0: [106 131 155  95  95 149 119 161 104 149 120 159 130 138  96 123 128 137]
1: [137 104 167 117 100 142 147 106 154 144 137 163 135 131 156 145 152 132]
2: [106  94 131 165 158 110 116 123 144  92 103 113 154 128 122  99 116  99]
3: [147  94 119 100  93 139 111 161 104 116  96 122  99 112 115  92 161 154]
4: [118 118 158 143 103 115 150 149 152  96 168 125 104 107 105 140 145 144]
5: [113  99 107 110 127 118  92 120 111 113 132 122 159 165 105  94 113 128]
6: [151 104 162 136 100 159 121  86 140 142 132 151 149 143 163 162 145 149]
7: [ 96 150 129  95 153 101 162 156  89 166 101 135  94 121 115 154 121 125]
8: [ 98 143 162  98 110 120 102 147 144  96 151 159 113 112  86 111 159 120]
9: [103 167 165 141 127 115 140 154 113 161 137 108 147 107 117 140 111  94]
10: [151 133 162 134 117 154 114  94 164 159 120 147 161 141 160 147 142 152]
11: [161  94 114  86  86 142 114 135  92  99  86 113  97 141 112  97 128 161]
12: [108 121 105 148 107 101 111 151 149  92 117 127 118 160  91 121 154 101]
13: [144 126 110  91  88 159 107 149  96  92  93 149  94 148  88  97 157 166]
14: [132 157 100 146 141  94 128 156 108 149 168  91 111  88 139 138  87  89]
15: [149 135 170 122 112 163 164  98 154 154 146 168 133 133 148 162 130 159]
16: [137 131 129  98 146  91 169 159  96 157 113 127  87 141 108 106 147 137]
17: [110  94 112 160 156 115 114 120 152 101 134 110 147 157 124  92 118 108]
18: [113 135 107 117  98 103  90 125 132  94 132 113 133 155  96 130 149 101]
19: [101 143 100 151 160  86 123 156 120 137 146 101 147 167 158 102 101 111]
20: [ 94 126 162 155 139 118 157 120 128 142 161 147 118 145 108 140 130 120]
21: [161 126 131  86  91 135  95 113  92 106  93 110 109 133  88 104 152 161]
22: [ 89 126 129 160 115  96 164 159 142  89 156 132 123 126 122 123 166 116]
23: [147 128 117 151 122 142 111 142 118 157 141 120 145 138 156 104  92 104]
24: [151 106 160 131 105 154 150  91 164 101 149 161 109  90 122 142 161 144]
25: [134 152 141 134  98 142 119 125 116 164  98 144 149 155  98 128 137 140]
26: [130 157 148 158 139  96 123 142 137 108 129 108 140 124 144 147 137 101]
27: [132 116 158 143 134 159 114  94 147 132 132 161 152 112 156 166 145 149]
28: [151 143 165 146 148 120 133  94 154 166 129 156 145 143 160 162 152 164]
29: [147 111 162 129 134 168 116 101 159 157 161 166 166 109 139 164 145 154]
30: [147 157 158 146 129 106 145 106 161 118 166 130 135  95 144 169 125 156]
31: [132 109 114  91 115 130 157 142  94  96 101 118  89  95 141 111 157 128]
32: [122 104 160 143 119 149 111  94 159 166 149 159 154 143 144 159 166 159]
33: [159 145  98 103 112 130 114 154  92 142  93  89 101  95 139 130 109 149]
34: [159 155 126 143 134 166  92  98 154 120 156 149 157  97 148 164 123 123]
35: [130 111  93 124 163 156 143 142 159 113 113  94 140 143 158  94 121 130]
36: [125 164 131 160 136 166 121 106 161 135 113 149 157  95 148 162 149 159]
37: [120 128 148 141 117  86 155 118 161  89 158 122  94 112 120 106 161 132]
38: [139 159 158 153 141 151 119 106 168 137 125 154 145 100 141 164 152 137]
39: [ 94 104 167 112 124 110 164 106 106 161 156 127 164 160 120 130 147 111]
40: [161 102 107 112 110 144 109 163  92 157  91  86 104  97 156  97 106 106]
41: [139 155  90 141 153 122  87 123 154 113 139 101 164 153 153 118 111  92]
42: [130 147 126 119 110  91 114 142  96 159 113 137 109 165  88 150 104 128]
43: [118 111 126 141 156 168 102  91 164 125 108 139 164 126 160 106 133 149]
44: [163 131 102  95 139 159 111 161  87 142  91 106 109 100 144 118 101 130]
45: [ 94 140 155 131 124 103 152 113 142  96 122 122 123 157 117 142 137  99]
46: [139 150 129 131 151 132 102 156 159 161 132 113 164 155 129 154 109 113]
47: [151  87 102 110 100 142 128 113 123  92  96 110 140 155 122  87 157 144]
48: [163  99 131  91  95 147 135 132  99 106 101 108  92 114  98 118 133 149]
49: [ 94  94 110 165 156 151 145 125 130 123 134 147 161 153 122 114 140  89]
50: [147  94 162 129 122 159 128 103 154 130 149 156 135 136 160 169 123 154]
51: [ 86 123 119 153 163 103 160 120 128  99 151 130 118 155 120 116  99 128]
52: [151 104 158 148 139 139 133  98 156 159 149 168 130 100 124 150 159 152]
53: [134 150 148 158 139 159  97  89 161  94 129 142 166 102 163 147  92 144]
54: [101 131 158 107  88 113 107 113 125 128 134 149 152 167  86 133 169 104]
55: [110 169 124 155 139  98 140 144 147 125 154 110 133 100 144 133 111  96]
56: [101 145 119  91 151 103 164 156  89 159 120 130  87 145 115 135 109 144]
57: [159 135  93  88 156 142 107 161  87 166  86  96 109  92 134 135 104 149]
58: [ 89  94 105 155 136 118 126 147 144  99 158 147 145 112 117  92 157 128]
59: [106 111 129 139 139 163 119 101 161 104 105 147 169 128 160 130  96 147]
60: [ 89  94 124 165 151 110 128 118 149  99 161 122 159 162 134 126 111 104]
61: [108 123  90 134 136 132 135 108 132 108 103  89 149 133 165  87 135 118]
62: [156 121 126  88  91 137 128 147  96  99  96 127  94 138  93  94 169 166]
63: [ 89 135 126 105 148  91 162 130  92 166 141 115  94 114 115 145  94 120]
64: [134 162 170 160 165 142 155  91 137 166 122 147 154 143 148 166 106 152]
65: [ 86 118 100 110 119 125  99 137 106 123 113 139 152 169  88  87 133 106]
66: [115 138  98 153 153  98 109 147 135 144 161  86 152 141 160 102  96 113]
67: [101 116 138 115  93 144 140 142 152 123 156 159 125 160  93 118 123 140]
68: [142 150 155 160 144 163 104  94 140 164 103 159 147 124 156 169 101 120]
69: [ 91 104 129 151 146 132 157 125 156  99 154 139 116 145 115  97 164  89]
70: [147 162 110 136 156  91 128 159 125 152 149 103 130 100 115 135  94 108]
71: [118 109 162 153 141 166 133  89 154 132 151 166 109 112 153 169 157 161]
72: [159 133 100 153 165 149 111 144 130 118 154  89 164 143 139  92 140  99]
73: [ 98 118 107 143 134 108  97 130 120 116 127 135 161 162  96  99  94 159]
74: [130 102 162 134 139 163 143  94 161 161 146 166 149 155 146 166 164 161]
75: [134 169 100 158 136 122  95 159 142 118 117  98 125  92 141 135  92  89]
76: [108 155 110 134 141 130 114 151  99 118 113 130 109 116  98 130 149 113]
77: [144  97 126 105  95 122 150 115 140  89 113 110 125 121 110 118 106 144]
78: [149 109 155 160 122 156 140 115 159 140 166 159 104  88 148 164 149 156]
79: [132 164  90 139 160 144 107 127 130 128 122 103 164 104 139  99 123  87]
80: [168 106 146 110 124 168 140 110 120 120  91 135 106  97 165 152 106 161]
81: [ 96 102 124 141 165 106 152 125 140 147 154 127 109 167 148 104 118  96]
82: [139  97 117  91  98 151 123  98 125  89 144  96 133 167 115  97 133 159]
83: [137 167 102 153 163  91 131 161  96 161 154  94 135 109 136 135  92  96]
84: [139 128 107  95 103  96 131 156  94 142 108 144  97 157  88 121 109 123]
85: [137 114 160 129 134 159 162  86 161 157 132 166 142 126 122 162 157 144]
86: [134 104 170 129 156 137 140  98 142 142 151 166 142 126 163 164 166 161]
87: [156 145 155 105 160 135 160 110 137 164  93 149  97  97 153 169 125 164]
88: [108 152 143 139 168  94 147 125 104 157 156 125 113 169 139 159 125 128]
89: [161 131 107  88  91 122 121 147  87 101  89 122  94 143  88 102 145 152]
90: [147 167 114 124 105 115  99 151 128  96 154 130 154 133  88 147 133 128]
91: [139 126 112 112 110 113 147 139 104 161 125 127 123 169  98 135 135 135]
92: [142 116  90 129 136 139 114 125 128 106 117  96 135 143 141  89  96 101]
93: [149 145 155 141 107 168 143  98 166  96  96 159 161  95 148 164 113 128]
94: [151 104 112  88  95 168 109 156  94 128  98 132  92 141  98  89 147 149]
95: [ 98 111 131 134 115 103 152 147 140  99 168 144 113 109 115 135 133 128]
96: [163 140 107  88 105 159 107 163 101 137  91  94 118 100 139 106 104 111]
97: [120 118  90 160 144 125 107 149 149 149 113  96 166 136 160  99 109  89]

[120  97 143  98  91 142  97 127 144 116 113 156 152 143  93 159 166 128] 54 0
[101 102 170 139 153 113 169 132 123 149 141 159 101 143 129 138 161  92] 20 81
[137  92 131  98 112 132 169 149  99 101  89 127  89 116 160  99 135  92] 31 48
[147  92 102 141 124 159 152 147 111 104 132  94 169 121 156  89  89 106] 92 23
[110 114 155 124  93 144  95 120 147 137 125 137 159 165  88 133 159 130] 54 25
[108 126 114 127 158 108  99 110 164 135 146 159 152 112 151 157 130 154] 27 38
[101  90 155 155 136 125 145 127 111 113 154 156 140 165 115 135 147 116] 20 49
[103  90 138 103 129 127 152 118  99 104  93 113  97 121 127 109 140 152] 31 48
[159 111 150 155 105 151 102 113 166 132 161 149 116  88 141 159 125 144] 78 50
[137 116 165 146 112 142 160  96 159 147  93 161 142 116 124 162 166 156] 85 1
[142  90 170 119 107 161 147  89 164 159 137 163 130 126 146 126 154 154] 1 85
[130 169 141  93  95  96  90 139  99 154 120 137 101 141  91 157 125 142] 42 84
[134 135 114 148 122 120 107 156 116 164 146 113 149 128 129 133  99 104] 23 70
[144  99 131 163 119 166 102  91 168 144 110 159 164  97 160 111 159 144] 43 27
[139 169 112 151 134 110 121 159 144 157 108  94 157 165 153 159 104  89] 46 26
[120  97 162 131 134 161  97  86 161  99 146 156 145  97 160 145 157 142] 27 71
[163 111  95 100 117 130 152 163 106 157  93  98 109  92 158 106  94 116] 40 44
[154 164 100 160 129 130  90 161 130  96 122  96 140 107 110 114  96  92] 75 79
[ 96  90 112 134 158 106 155 110 128  92 134 110 123 157 124  87 164  99] 69 17
[125 104 160 100  88 142 104 135 125 125 141 159 149 165  91 116 159 130] 54 67
[ 89  97 167 131 105 142 116 108 116 116 137 156 147 162  88 145 161 128] 54 67
[101 169 134 119 122  86 126 149 111 108 139 127 104 114  88 130 137 111] 76 8
[ 98 152 131 155 139  96 147 115 123 149 127 130 152 153 134 140 142 125] 88 20
[134 116 131 153 129 168  97  89 154 128 132 151 161 121 136 145 159 130] 27 43
[ 96 133 150 131 139 122 126 113 113 128 117 151 161 162 115 133 152 120] 54 45
[163 164  98  93 107 139 138 168  92 152  96 101  99 121 129  97 116 113] 96 33
[115  92 122 112 105 159 114 110 137  92  98 127 149 138 122  87 113 140] 47 77
[168  92 114  95 134 163 147 135 123 140  91 137 104 112 163 130 128 168] 80 44
[113 114 160 119  93 127 128 151 137 104 158 156 109 112 103  92 140 135] 8 4
[110 140 114 163 148 108 147 159 140  92 149 149 157 145 100 123 135 108] 22 58
[130 126  95 136 165 103 140 144 118 157 125 113 147 148 153 118  92  92] 19 66
[ 98 116 162 143 124 118 167 125 108 137 163 149  97 141  98 126 166 104] 20 69
[115 104 136 117 127 130 143 154 106 149 154 115 149 100 105 154 145 108] 9 95
[106 128 165 115  88 142 102 142 137 149 134 161 149 160  86 145 157 123] 54 0
[149 138 134 141  86 132  90 144 137  94 144 115 145 136  91 128 157 118] 90 18
[163 147 112 107 107 130 119 154  99 120  86  91 106 126 158 123 113 161] 33 44
[147 133 160 127  95 154 152 110 164 106 161 154 106  92 134 154 157 166] 24 78
[156 169 122  93  95 106  95 149  94 147  96 147  97 143  86 162 133 118] 42 84
[ 94  87 143 163 160  89 152 123 137 120 161 113 149 169 127  97 128 106] 60 81
[108 138 134 107  91 142 109 151 147  99 154 147  97 107  91 104 128 113] 8 67
[137 109 119 143 165 168  97  89 166 108 117 159 166 143 151 152 104 144] 59 43
[154 147 153 158 134 151 128  98 166 118 156 118 137 107 139 123 116 156] 30 53
[103 157 138 117 151 110 133 101 152 140 137 135 101 109 158 164 128 152] 30 87
[ 96 135 136 143 144  98 162 139 130 106 151 115 130  97 117 157 147 132] 95 22
[149 123 148 143 124 151 126  96 159 137 158 159  94  88 158 147 157 142] 78 71
[110 138 141  98  95 101  95 151  96 164 113 122  94 143 110 152 111 166] 42 84
[142 138  93 141 168  94 111 139 135 157 134  89 135 138 141 114  96  89] 66 70
[163 145  90  91 136 137 111 163  89 144  91  96  92 100 134 104 106 120] 44 33
[142 164 146 131  95 132  95 144 125  92 134 125 161 121  86 150 113 118] 90 18
[115 128 126 119 107 139  90 139 142 104 137 115 169 162 117  99 118 142] 5 73
[ 89 102 124 117 107 113 114 108 125  99 137 127 140 155  96 118  96 128] 5 73
[106 152 129 112 100 132  95 127 130  99 134 130 137 141  96 154 137 120] 18 90
[144 164  98 124 153 149  97 147 149 142 122  98 159 155 148 104 123  96] 41 79
[118 116 155 136 146  96 167  98 137  96 139 110  97 112 146 106 128 113] 37 45
[134 140 165 139 115 120 155  96 125 118 158 137  99  95 148 162 111 159] 30 78
[120 126 102 141 127 139  99 127 154 140 137  98 166 133 151 121  96  92] 97 41
[168 138  90  91 151 132 107 159  89 132 103  94  97  95 129 118  96 104] 44 57
[154  92 136 127 151 163 147  96 159  87 101 144 164 109 163  97 157 147] 43 59
[154 116  88 107 100 137 150 166  96 111  86 101 104  92 144 106  92 144] 33 44
[139 147 141 115 160 125 104 113 108 149 122 144 101 107 153 157 128 132] 87 68
[ 94 131 162 158 124 118 167 142 118 120 156 149 133 148 100 142 164 125] 20 22
[127  97 112 136 115  98 109 108 118 106 144 130 152 165 120  89 137 123] 5 17
[ 94 104 165 141 105  96 147 123 142 132 146 156 128 160 108 133 133  99] 20 45
[137 133 167 112 141 151 143  91 140 140 156 163 145 124 148 166 161 164] 86 15
[ 94 126 112 129  98 118 111 113 125 128 132 130 137 167 103 104 121 159] 73 5
[113 138 122 141 141 125 152 123 142 157 129 142 149 169 120 142 118  99] 20 46
[108 116 110  98  95 120 104 144 161  87 144 144 116 128  88  92 157 125] 8 18
[120 169  90 167 153 139  99 132 156 147 129  94 164  90 134  97 111 104] 79 75
[ 89 126 141 158 168  91 162 135 111 108 156 127 145 162 139 118  89 108] 51 60
[ 98 116 146 155 119 108 169 103 130 137 161 144 145 126 120 138 145 123] 20 39
[ 96 102 162 129 132 127 150 123 118  94 163 125 101 104 112 106 130  94] 95 69
[151  99 155 148 144 110 135  89 154 161 125 132 128 128 156 157 154 164] 28 86
